One vector is turned by the same rotation once a step. Each row is the vector after some number of steps, and that number follows the row.
The counts run from 0 to 145.
[ -7  -8 -14 -10 -17 -11 -21 -47  -8 -13   4  -5 -21   6 -11  18  -3 -11
  12  16 -11 -16  -3  -3 -13 -30  -7  -2   3  13  -2  31   1 -41   8  -7
 -15 -11  10 -24  16 -17  -8  -5   8 -12   6  -7   1 -39   1  -2 -13  11
 -32   0 -18  16  25 -11  -6 -55 -14  17   6  24  10   9   5   4 -59  11
   1 -26 -11]	142
[ -1  -2  -6 -20 -43   5 -20 -13 -14  -9   5  -7 -14 -22 -13   4 -10  -4
  13   8 -10 -17   2  15 -15 -48  14  15  -6  18 -18   4  -9 -35  -9  24
 -24 -20  17 -23   3 -12   8   4  -5 -34   0  12   1 -16  20 -39 -29  26
 -21   0   3  18  40  -7 -36 -32  13   8 -18  24  14   0 -16  -6 -29  18
   0 -12  -1]	59
[ 10 -15 -12  -3 -37  29 -23   5  -9  -9   8   8   5   4 -14   4 -20  -1
  -5  24   3   0 -13   5 -13 -36  -4  39  -4   7  -2   2   6 -30 -40 -14
  -4  -8  20 -27  -1  -9  29 -28 -11 -28  11  34   7 -13  -5  -2 -29  11
 -13 -18  -3  15  25   4 -29 -16  13   4 -10  29   7 -17   0  14 -20  13
  -9 -13 -22]	49
[-27  -1  -8 -17 -32   2 -38 -15  -7 -20 -12 -16 -14  -6   1  -4 -10   6
   5   2  -5 -19 -12 -12 -19 -14   5  16   0  20  -8  32   6 -42   2   9
 -38 -12  11 -23  16 -16   7   0  25 -18   6  -4   4 -24  10 -19 -25   3
 -32  10 -10   9  12  -8 -26 -38  -9  11  -7  25  11  -6 -17   4 -53  19
  21  -2   8]	73
[-10 -14 -10  14 -20   3 -35 -21   4 -14  15   1 -11  10 -27  -5   3   1
 -10  15  -9  14  -8 -21 -20 -15 -21  11   9  15  -3  25   7 -52 -14 -25
 -25  -7   7 -14   9   4   7 -24  14 -13  16   1  23 -31  -1   7 -16   5
 -49   9 -17  -1  14   0  -9 -29 -28  20 -13  16  -1  -8   6  14 -45  19
  10  -8  -6]	16
[ -8  -4 -11  -4 -28  23 -25 -28   5 -19   9  -5 -13   9  -5  15  -8   4
  19   0 -14 -12   9 -14 -11 -38   7  24  13   7  17  16  22 -57   0  -7
   2 -21  -8 -23  -7   2  12 -19  -9 -22  15  -3  16 -17   8   4 -13  37
 -26 -15  -6   7  45   3 -21 -29   0   4 -23  29  -4 -11  -7  14 -22  22
  11 -26 -24]	47
[-11  -2  -9 -20 -24  -8 -17 -31 -25 -16  -3  -8  -3  -9 -17  -2  -8 -10
   0  19  -4 -22 -19  16 -14 -16   1  -1  12  18 -17  12 -19 -32 -12   1
 -29  -5   6 -20  15 -25   6 -13   3 -10  -1  20  -9 -22  -6 -12 -29   4
 -32  14  -5   3   9 -24 -31 -64   8  12   6  32   5   3 -20  -4 -44  11
  -1  -4   2]	77
[  0  -9   0  -5 -32  13 -24 -10 -19 -12  14   6  -9  -2 -17  -3 -16   5
   2  12 -12 -19   6  24 -13 -43  17  24   3   6  -9  -1   0 -36 -23   9
 -18 -15   3 -24   1  -6  11 -20 -11 -25  15  25  12   0  11 -15 -31  24
 -25 -17   3  14  44  -1 -41 -30   9  -2 -26  29   3  -4  -3 -12 -18  16
  -6 -12  -8]	117
[ 28  -3  -6  12 -30  -3 -21  19 -12  -4  19   1  17  10 -30   8 -11 -12
  -8  17   1  -6 -20  14 -22 -20  -9  15  12   4 -12   7 -16 -22 -30 -30
 -15 -13  11  -7  16 -16  15 -36 -12 -11   5  35 -22 -35   4   1 -20  15
 -10  10  -9  16  14  -7 -29 -51  -1  -5  19  45  10  11 -12  16 -13   9
 -10 -14 -22]	31
[ -8  -1  -1 -12 -44  15 -24 -15  -2 -17   1   0  -7 -18  -5   8 -12  -6
  31  -6  -9  -7   3  -8 -20 -38  10  23 -13  27  -1  15  18 -44   2  17
 -19 -23   8 -15  -6  -1  10   0   3 -28  -1  -7  16 -37  27 -33 -30  36
 -26  -5  -2   8  32  -5 -26 -27  -2  22 -20  16   4  -3 -10   3 -42  22
  19 -17   6]	60
[ 10 -16  -5  -8 -19 -26 -18 -31 -20  -7  -7   7 -13  -7 -27   7  -4 -11
   3  33  -8  -4  -9  16 -20 -29   0   6   0   7 -15  27   1 -22  -4  -7
 -21 -15  25 -36  19 -12  -4  -8   5 -17  11  13  -7 -33  -5  -6 -33  -6
 -21  -3 -15  21  44 -15 -22 -48 -15  17  13  20   9  15   5  -5 -43   7
  -4 -20  -4]	71
[ 11   2  -1  -8 -34  -6 -14 -36  -4 -14  -5  -8 -11 -16 -15  22  -9 -21
  29  11 -12  -2   5  -2 -18 -30   5  13  -2  23   1  26  10 -35  14  17
 -17 -17  15 -17   4  -6  -4   7  -1 -21   4 -11  -2 -42  14 -14 -25  22
 -22  -3  -7   9  46 -16 -11 -46 -10  22  -6  15   5  10  -1   3 -44   8
   5 -24   0]	65
[  7   5  -2  10 -18   9 -24  -3  -3 -22  11 -18   5  -1 -16  26  -3  -8
  15   1 -12 -22  -4  -1 -23 -22   8   3  16  10  -1  22   3 -50   4 -10
  -7 -16 -13  -1  16  -8   5 -19 -16  -6   5  -3  -4 -31  28   4  -5  46
 -17  16  -4   0  25  -6 -25 -66  -2  -2   3  40   8   6 -22   8 -16  19
   9 -24 -21]	33
[ 19  -8   0   3 -33 -11 -15 -27  -9  -6  11  -1 -14 -10 -25  16  -5 -23
  21  22  -5   2   4  15 -25 -46  -2  12  -6  13  -9  10   1 -28   3  -6
 -17 -26  29 -22   4  -3   0  -1  -2 -15  12   5   1 -48   9 -19 -27  22
 -20  -6  -6  17  50   0 -16 -37 -13  14  -1  23   3  15  18  -7 -41   7
  -7 -32  -5]	129
[  3  -9  -6   4 -47  14 -19   8  -7 -14   9  11   1 -20 -17  -6 -14 -16
   7  15   5   6 -13  15 -10 -31 -11  41 -11  22 -20  -5   9 -22 -31  -9
 -25 -13  24 -14  -3 -13  24  -2  -3 -36   4  33  11 -34  12 -31 -30  10
 -13  -1   7  16  22  -2 -41 -18   3  14  -9  27   7  -9  -5  14 -28  10
  -9  -6   5]	126
[ 20 -17  -6   7 -33   3 -29  -5  -8  -2   5   6  -3 -12 -24   4 -24 -21
  13  29  -5  22  -7   1 -19 -36 -18  37 -13  21  -6   6  19 -19 -28  -5
 -14 -17  34 -21  -5  -4  25 -18  14 -37   9  21  10 -37   1 -11 -36  -1
 -13  -6  -6  19  24  -3 -20 -12  -7  20   6  20   6   3   9  10 -28   6
  -7 -20   2]	62
[  5 -19  -4  -3 -32  -9 -29  -5 -15  -5  11   1 -23 -11 -28   3   0  -2
   4  17 -12  -5   2  18 -30 -50  14  22  -2  11 -11   6   4 -23  -9   9
 -31 -21  25 -32  14  -2  -3  -3   8 -17   2  16   2 -28  21 -32 -32  14
 -18  -3  -9  28  45   0 -32 -21 -11   9  -9  22  11  10   4  -6 -36  11
   4 -13   1]	130
[  9 -22  -2  11 -38  11 -31   1  -5  -5   9  15 -10  -8 -24  -1  -5 -10
   9  16  -9  19   4   5 -24 -43  -4  34 -11  10 -15   0  15 -32 -20  -6
 -19 -22  25 -23  -1   8  16 -12   4 -26  17  21  11 -31  14 -24 -31  12
 -24  -9  -8  26  36   8 -20  -4 -10  13 -16  23  -1  -1  15  13 -28  12
  -5 -15  -6]	125
[ 22  -1  -3  18 -26  -6 -21  -3  -4 -14  21  -6   2   6 -30  30   1 -13
  10   0 -13  -7  -3 -13 -37 -21   9   4  15  11   5  27   6 -44   2  -6
  -1  -8  -8  -3  10  -1  -4 -31 -14  -8   6  -1  -5 -47  14  14 -14  34
 -19   9 -13   3  38   0 -15 -62 -11   4   5  32   2  18  -9   7 -19  15
   0 -30 -32]	97
[-14 -12 -14 -10 -22   2 -32   7  -3  -9  10   0  -6   1 -14 -18  -8  18
 -15  -6  -3 -14 -13 -11 -26 -16  -3   0   8  19 -19  16  -2 -53 -22   5
 -39  -6   1 -17  10 -14   5 -34  16 -18   1  11   2 -17  11  -7 -19  12
 -44  16 -10   5   3  -9 -21 -42  -3   2 -14  36   1  -8 -25  16 -41  29
  12   0  -1]	86
[ 17  -4  -2 -14 -43   4 -12  -9 -18 -16  -2   1   2 -18 -16   4 -21 -20
  16  23   5  -1 -17  19  -9 -38  -5  34  -6  27 -13   0  -1 -14 -25   1
 -23 -20  31 -16  -6 -23  25  -7  -6 -28  -1  30 -10 -31   2 -28 -37   2
 -12   3   1  19  19 -15 -34 -28   9  18   9  28   8   0  -8   3 -32   3
  -6  -4   7]	63
[ 18  11  -2   5 -28   5 -18  -9  -3 -27   8 -16  16   1 -17  18  -2 -20
  18  -4  -6 -14 -19  -1 -24  -4   4  -3   6  25  -7  16  -6 -44 -10 -12
 -13  -6  -8   5   6 -12  14 -32 -17 -18  -7   5 -14 -40  14   5 -12  31
 -17  21  -4  -3  17 -11 -22 -67   7   5  11  37   4   9 -31  17 -20  11
   5 -12 -18]	96
[ -2 -17  -9  -3 -32  -2 -37   9 -11  -3   1  -2 -14  -8 -19 -15 -13   1
  10  16   0   4 -13   3 -24 -37   0  38  -6  12 -19  10  14 -20 -14   3
 -35 -17  26 -31  13  -4  16  -8  22 -24  10  16   6 -34  11 -29 -41  -1
 -17  -3 -14  31  35  -7 -27 -23 -18  14   2  25  19  -5   1  -1 -41   5
   9  -3   5]	67
[ 17  -7   1   5 -24  -4 -26   2 -15 -11  10  -1   6   2 -26  17  -7   0
  -1  12 -15 -19  -8  17 -19 -31  12  19  14  -9  -2  12 -10 -22 -21 -18
  -8 -16   0 -15  13  -9   8 -38 -24 -12  14  20 -18 -17   4   4 -35  20
  -8  -5  -1  16  43  -9 -30 -55  -1  -6   6  49   5  10  -7  -6  -6  15
  -9 -19 -26]	103
[ -5 -16 -11  -9 -43  30 -32   9  -3 -12  13   6  -4  -6 -14 -13 -18   8
   0   4  -6 -11   6  11 -16 -45   7  33  -6  14  -8  -4   6 -31 -20  14
 -24 -20  12 -24  -1  -6  18 -15  -2 -35   8  22  11  -4  10 -28 -34  19
 -22 -13   2  22  29   2 -39 -16  13  11 -27  27   7 -18 -14   4 -23  16
   5 -13   0]	54
[-19 -16 -24 -17 -19   8 -40  -2 -16  -9   0   3 -16   9 -20 -13 -10  16
 -14  13   2 -11 -20  -5 -19 -24  -9  16   5  10 -14  18  -6 -29 -20 -10
 -44 -11  14 -35  24 -16   8 -21  24 -12  10  23   4 -20   2 -17 -24  -1
 -27   0 -18  21   6 -11 -26 -34  -4  12   3  28  14  -6  -9   6 -44  13
  15  -5  -6]	144
[  2  -8   0   5 -26  16 -40  33  -5  -9  18  -1   7  11 -19  -7  -7  13
  -4   2  -5 -14 -18 -12 -34 -20  12  22  13   4 -11  14   6 -37 -25 -14
 -26 -13   2 -19  27  -6  15 -36   0 -12   3  15  -9 -28  27 -11 -27  21
 -15   7 -10  15  27   0 -34 -36  -6 -12  -4  42  17  -5 -24  14 -11  21
   8 -10 -14]	99
[-17  -4  -5  -4 -39  31 -30 -12  -6 -23   8  -5  -7  -6  -8  -4 -17   3
   8   3 -10 -19   7   5  -9 -37   5  27  -3  16  -7   4   6 -51 -16   4
 -19 -23   0 -11  -5  -6  16 -16  -9 -26   7  11  18  -9  21 -19 -29  39
 -38  -9  11   0  37  -6 -34 -25  12  -3 -29  33  -8 -19 -14   8 -23  17
   9  -8  -2]	118
[  3  -5   3 -12 -34 -15 -20 -20 -27 -14  -9 -10   1 -26 -18   2 -15 -19
  22  22   1 -12 -13  21 -19 -28   9  16  -2  18 -20  12  -9 -18 -15  10
 -30 -11  18 -20   2 -14  13  -7  -9 -26   1  20 -17 -19   5 -21 -36  -2
  -9   4   8  11  40 -22 -41 -55   5  21   6  32   8   5 -12 -12 -34   8
  -1  -1   2]	0
[ -5  13  -3  -5 -36  19 -13 -21  -9 -26   3 -19   7  -2  -4  16 -16 -15
  16   8 -11 -26 -14  10  -7 -17  12  19   5   5   2  12 -11 -37 -14 -10
  -2 -17 -16  -2   2 -16  31 -22 -31 -15   5  20  -5 -13   6   9 -18  28
 -15   1  19  -6  31 -20 -38 -60  18  -3   2  44  -2  -6 -24  11 -12  10
  -1 -11 -19]	109
[-13   0 -10   0 -27  28 -36  11  -2 -21  14  -6   0   8  -1   1 -10   6
   2   0  -6 -28  -7  -8 -22 -27  14  31  10   0   2  10   1 -48 -19  -7
 -15 -19  -8 -18  18  -8  22 -26  -8 -22   5  15  -2 -14  17 -12 -13  32
 -13  -6  -2  14  29  -2 -41 -27   8 -17  -7  37   9 -13 -31  10 -14  20
  12  -7 -18]	41
[  2   7  -7  10 -32  32 -34  18   0 -20  10 -13  12   4  -8   0 -15  -5
  16  -7  -2 -10 -27 -18 -16  -3   1  26   7  21  -3  18   8 -45 -20 -21
 -15 -10  -6   4  14  -8  25 -34   0 -13  -7   9 -10 -31  18  -7 -17  27
 -18  15  -2   2   8 -11 -31 -41   1  -2   9  34   7  -7 -37  26 -14  22
  14   1 -14]	100
[ -7 -14 -20  -9 -28   7 -29   0 -17 -11   1   2   0   4 -25 -19 -12  11
 -12  13   7  -5 -25  -8 -21 -15 -21  12   2  13 -11  13  -7 -36 -35 -18
 -39   0  12 -26   9 -26  22 -30  14 -19   4  25   6 -23  -9   1 -28 -14
 -33  11 -13  11  -4 -17 -29 -33  -5   8   3  31   6  -7 -15  18 -39  14
   9   7   1]	81
[  2   4   0  -6 -19  -3 -22   2  -8 -17  16 -14   5  -3 -19   5  -5   8
   3 -11  -9 -20  -3  -2 -31 -15  10 -18  17  15 -12  21 -13 -50 -10   8
 -21  -1  -8  -9  16 -10   0 -26  -5 -13 -11   0 -10 -28  23  -9 -13  38
 -39  25  -5  -3  18  -9 -21 -64   2   3  -8  36  10   8 -29  14 -29  24
  12  -8 -11]	91
[ -1 -19 -12  11 -23  -1 -35  15  -5  -7  27   7   2  11 -40 -18  -4  11
 -23   6  -1  -2  -7  -2 -32 -26  -8   1  13   8 -13  13  -2 -44 -29 -11
 -33  -6  10 -17  10  -5   3 -38  14 -16   3  21   4 -23  21  -9 -27  10
 -36  17 -20  11  16  -2 -26 -30 -18   3 -16  26   5   3  -2  10 -30  30
   3  -3  -6]	22
